In the rows, 128 means zero.
Each named turn below is shown by a few rows before and after it. Which turns, in which order, take the first row of each later pair to the second? The first pair is answered.
Bama (before => after):
[120 143 152 132 102 166 133 143 161 160 142 128 131 102 113 107 121  96
 158 144 121 141  92 146] => [124 149 154 139 114 167 142 140 160 170 139 129 124  95 122 123 128 103
 166 133 125 148  92 133]
[131 138 137 144 133 131 141 164 121 126 108 125  91 101 127 187 120 114
 155  62 113 129  80 146] => [120 117 128 117  97 131 108 166 127 100 113 127 114 126  94 129  93  93
 127  99 101 107  81 191]
[141 138 149 111 119 116 136 128 111  87 156 117 139 181 160  99 143 117
 163 175 117  85 155 142] => [151 151 157 134 143 109 152 128 107 106 158 121 127 173 174 120 145 128
 185 159 117 106 156 101]
[157 173 121 156 167 131 133 123  92 123 160 122 103 109 188 194 150 139
 108 112 155 130 188 137] => [141 142 108 113 113 136  91 129 100  85 166 123 132 140 148 119 122 112
  68 156 141 100 188 204]
Pupo (before => after):
[126 132 138 158 157 112 121 141 120 154 143 133 126 138 120 154 129 129
 148 148 118 133 133 131] => [129 135 136 157 154 109 115 140 118 149 145 134 130 145 121 145 127 127
 140 156 119 130 143 138]
[120 133 130 183 141 135 121 120 137 140 145 139 135  90 107 141  92 146
 188 126  97 126  93  89] => [129 141 126 190 136 126 108 114 129 133 157 145 147 111 107 113  77 146
 177 145  89 127 117  94]
[103 150 140  94  99 109 147 147 126 124 143 125 126 130 138 140 116 120
 109 125 117 133 120 136] => [103 149 143  96 103 110 150 149 128 128 141 124 121 128 139 145 117 120
 114 122 118 135 115 131]
[177 159 120 165 110  98 115 132 105 115 143 169 160 134 108 119  97 101
 155 165  90 132 145  93] => [176 160 110 145  96 102 107 129 103  95 143 166 165 139 110 115 106  94
 129 174  96 114 157 128]
fenav (before => after):
[133  78 146 116 140 149 131 124 129 155 121  90 102 111 147 139 142 121
 174  90 136 142  88  96] => [128  71 133  75 110 155 110 123 130 120 119  79 116 123 141 124 150 105
 130 111 146 108 105 168]
[120 112 138 129  89 127 102 143 128 112 154 118 154 157  97  68 102 123
 118 170 102 127 134 133] => [146 145 136 151 112 115 107 129 108 116 161 123 155 166 130  85 110 137
 111 166 109 135 179 120]
[122 114 176 100  82 132 111 137 123 108 121 152 114 137 107 131 111 105
 141  94  93 115 119 143] => [145 143 170 108  93 124 109 126 103  99 129 155 119 150 137 142 122 112
 118  98 103 111 169 154]
Now pairs of rows:
(two turns a pair)
[106  62 118 120 108  94 134 151 128 139  98 132 166 199  98  64 104 106
 110 139 146 150 106 116] => [ 98  59 114  99  96 104 134 152 134 127  88 123 161 190 100  80 122 101
  95 132 160 131  99 151] : Pupo Pupo
[137 140 119 153 160 120 147 170 108 129 109 148 129 147 134 123 129 141
 129 159 119 136 149 126] => [134 138 115 138 152 125 143 167 106 116 107 143 131 147 135 124 136 136
 114 158 127 122 155 155] : Pupo Pupo
[141 147 132 149 140 115 111 130 129 130 133 157 127 160 148 104 112 133
 104 132 117 137 164 122] => [120 138 138 131 146 136 136 139 146 135 109 141 101 116 156 167 149 136
 118  93 135 127 116 128] : fenav Bama
[142  54 133 109  30 149 115 157 150 133 166 108 168 161  99  84  98 142
  96 116 129 105 135 160] => [126  43 139  95  33 163 132 167 161 139 146  97 147 126 101 127 124 147
 112  88 143 100  97 161] : Pupo Pupo
[141 138 119 178 118 126 149 122 123 153 151 124 118 144 130 116  97 115
 161 149 117 158 124 114] => [135 129 116 168 105 129 139 124 127 145 151 124 124 147 116  99  90 106
 155 161 114 149 120 128] : Pupo fenav
[121 118 139 131 129 127 143 132 138 141 132 123 123 104 116 143 130 117
 151 117 109 143  97 117] => [116 111 137 121 115 128 129 133 139 132 136 123 132 116 104 118 117 110
 143 130 102 136  99 131] : Bama Bama
[126 124 135 112 129 133 143 132 134 124 112 123 123 106 132 150 141 131
 129 112 132 129 112 138] => [134 136 132 117 137 128 147 127 129 125 117 123 123 110 142 154 146 134
 125 112 136 130 128 137] : fenav fenav
[130 130 127 134 142 141 143 127 139 140 117 127 109 110 143 165 161 137
 139 102 139 129 118 116] => [119 119 119 104 113 146 124 129 144 115 117 122 122 123 129 139 156 122
 111 123 139 105 119 166] : Pupo Bama
[148 140 127  84 106 110 116 133  88 112 139 150 153 161 153 106 114 121
  89 164 131 124 173 168] => [152 136 136 120 121 100 122 135  89 138 150 161 153 167 138  84  86 128
 125 167 108 159 157 104] : Pupo Bama
[156 147 136 141 163 113 141 122 124 149 125 151 131 142 155 144 135 155
 171 126 112 132 136  91] => [135 134 128  94 142 134 143 127 137 126 106 134 121 120 155 174 167 144
 148 114 134  99 115 153] : Bama Pupo
[165 118 124 185 135 124  75 131 110 119 146 161 128 131 144 131 103 154
 137 144 114 154 164 117] => [143  88 126 168 115 133  67 141 126 115 141 160 132 128 111 106  89 142
 142 152 102 149 128 123] : fenav Pupo
